Questions about the table below.
1) Give the entry just right of the largest entry.
2) Give the second entry on the diagonal from the top-right corner.
3) Give the last entry, reading row by row.
4) Give the second entry on the main diagonal.
5) Give the entry in the top-right corner.
6) Give the entry just left of 1.361.
7) Give the first entry on the main diagonal.
8) Give the largest entry in the first column.
-0.982	2.222	0.440	-0.876	-2.026	0.452	0.105	0.418	0.405
0.677	-6.428	-0.377	2.643	4.087	-1.955	-1.796	-0.316	-1.448
1.753	-3.945	-2.079	2.899	1.646	0.039	0.150	0.622	-0.303
-0.650	4.639	0.783	-2.566	-1.750	1.189	0.988	-0.528	0.680
0.446	2.299	-1.828	0.793	-3.603	1.948	1.539	1.708	1.175
-1.041	0.527	0.879	-0.487	-0.888	-0.485	-0.579	0.181	-0.009
-1.199	-0.996	1.761	-0.788	1.326	-1.537	-1.466	-0.781	-0.754
1.130	0.209	-0.051	-0.682	2.235	0.328	0.832	-1.428	0.100
-0.344	0.151	0.792	-0.763	0.720	-0.446	-0.379	-0.593	-0.302
-0.195	-3.331	-0.726	2.454	-0.492	-0.924	-1.049	1.454	-0.247
-0.322	0.969	0.563	-0.816	-0.233	-0.051	-0.002	-0.255	0.023
1.802	-0.094	-1.270	0.389	1.272	0.949	1.361	-0.520	0.377
1) 0.783
2) -0.316
3) 0.377
4) -6.428
5) 0.405
6) 0.949
7) -0.982
8) 1.802

grid = 3.156	-3.091	-3.811	-2.400	-6.495	5.581	-0.818	2.465	0.907	5.701	1.715
Give the entry just left of 1.715.
A: 5.701
Give the entry just left of 2.465.
A: -0.818
The entry just left of the centre entry is -6.495
Give the median entry.
A: 0.907
Give the entry just left of -3.811.
A: -3.091

Questions about the matrix below. Indices start at 0.
1) Which number is the entry just left of 0.019?
2) Which number is the entry at row 0, column 0?
3) Which number is the entry directly below the smallest entry?
4) Which number is the entry in row 1 and column 0?
5) Which number is the top entry of the column that holds the smallest entry?
6) Which number is the entry at row 2, column 1?
7) Which number is the entry in the top-right corner?
8) Which number is the entry just left of -0.300?
-0.033  -0.049  -0.001  -0.018   0.019  -0.110  -0.029  -0.053  -0.134   0.021   0.025  -0.024
-0.019  -0.134   0.037   0.032   0.081  -0.096   0.062  -0.022  -0.235   0.101  -0.032   0.003
-0.066  -0.072  -0.052  -0.007  -0.096  -0.077  -0.062  -0.054  -0.094  -0.020  -0.051  -0.057
-0.060  -0.212   0.031   0.016  -0.024  -0.016   0.015   0.001  -0.153   0.041  -0.103  -0.046
-0.089  -0.019  -0.064  -0.196  -0.130   0.028  -0.200  -0.062   0.189  -0.233  -0.008  -0.123
-0.049  -0.066  -0.087  -0.049  -0.048  -0.038  -0.007  -0.053  -0.080  -0.052  -0.131  -0.046
-0.037  -0.126  -0.023   0.024   0.005  -0.071   0.046  -0.031  -0.196   0.053  -0.103  -0.018
-0.053  -0.134  -0.048   0.133  -0.082  -0.133   0.050  -0.040  -0.300   0.132  -0.117  -0.013
-0.040  -0.047  -0.051   0.047  -0.037  -0.139   0.001  -0.063  -0.206   0.061  -0.037  -0.016
1) -0.018
2) -0.033
3) -0.206
4) -0.019
5) -0.134
6) -0.072
7) -0.024
8) -0.040

arr = [[2, 5, 4, 5, 5, 4, 5, 3, 2, 5, 3, 2, 6], [4, 4, 4, 5, 5, 5, 5, 5, 5, 5, 4, 5, 4], [4, 3, 2, 7, 6, 7, 7, 6, 4, 7, 3, 4, 4], [3, 3, 2, 7, 6, 7, 7, 6, 4, 7, 3, 4, 4], [4, 3, 2, 7, 6, 7, 7, 6, 4, 7, 3, 4, 4], [3, 3, 2, 7, 7, 7, 7, 6, 3, 7, 3, 3, 4], [4, 4, 4, 5, 5, 5, 5, 5, 4, 5, 4, 4, 4], [5, 4, 4, 5, 5, 5, 5, 5, 5, 5, 4, 5, 4], [3, 3, 2, 7, 7, 7, 7, 6, 3, 7, 3, 3, 4], [5, 4, 4, 4, 5, 5, 4, 5, 5, 4, 5, 5, 4], [3, 5, 4, 5, 5, 4, 5, 4, 3, 5, 3, 3, 5], [5, 5, 5, 3, 4, 4, 3, 4, 5, 3, 5, 5, 4]]
The 4th entry in reading order is 5
The first entry in reading order?
A: 2
The second entry in reading order is 5

W =
[   8.654   81.629   21.918 -122.913   -6.810   94.210  -34.225   85.774
   35.021  152.164   66.252   45.505   43.208 -136.319  -30.616]
The entry just left of -122.913 is 21.918
Report the median of all entries.
A: 35.021
Report the entry just right of the largest entry.
A: 66.252
The entry just left of -30.616 -> -136.319
The entry just left of the centre entry -> -34.225
The largest entry is 152.164
The entry at the centre -> 85.774
The entry just left of -34.225 is 94.210

Questions about the grid below.
1) Report the entry just right of -210.579.
2) Report the entry just right of 140.542.
3) Report the minimum.
4) Report the entry just left of -119.789.
[[-102.587 -108.662 -110.741 -123.514 -110.016 -110.760 -119.789 -152.150
  -124.642]
 [-210.579  140.542  -14.883 -138.130   17.335 -170.790   84.753 -182.106
   -80.694]]
1) 140.542
2) -14.883
3) -210.579
4) -110.760
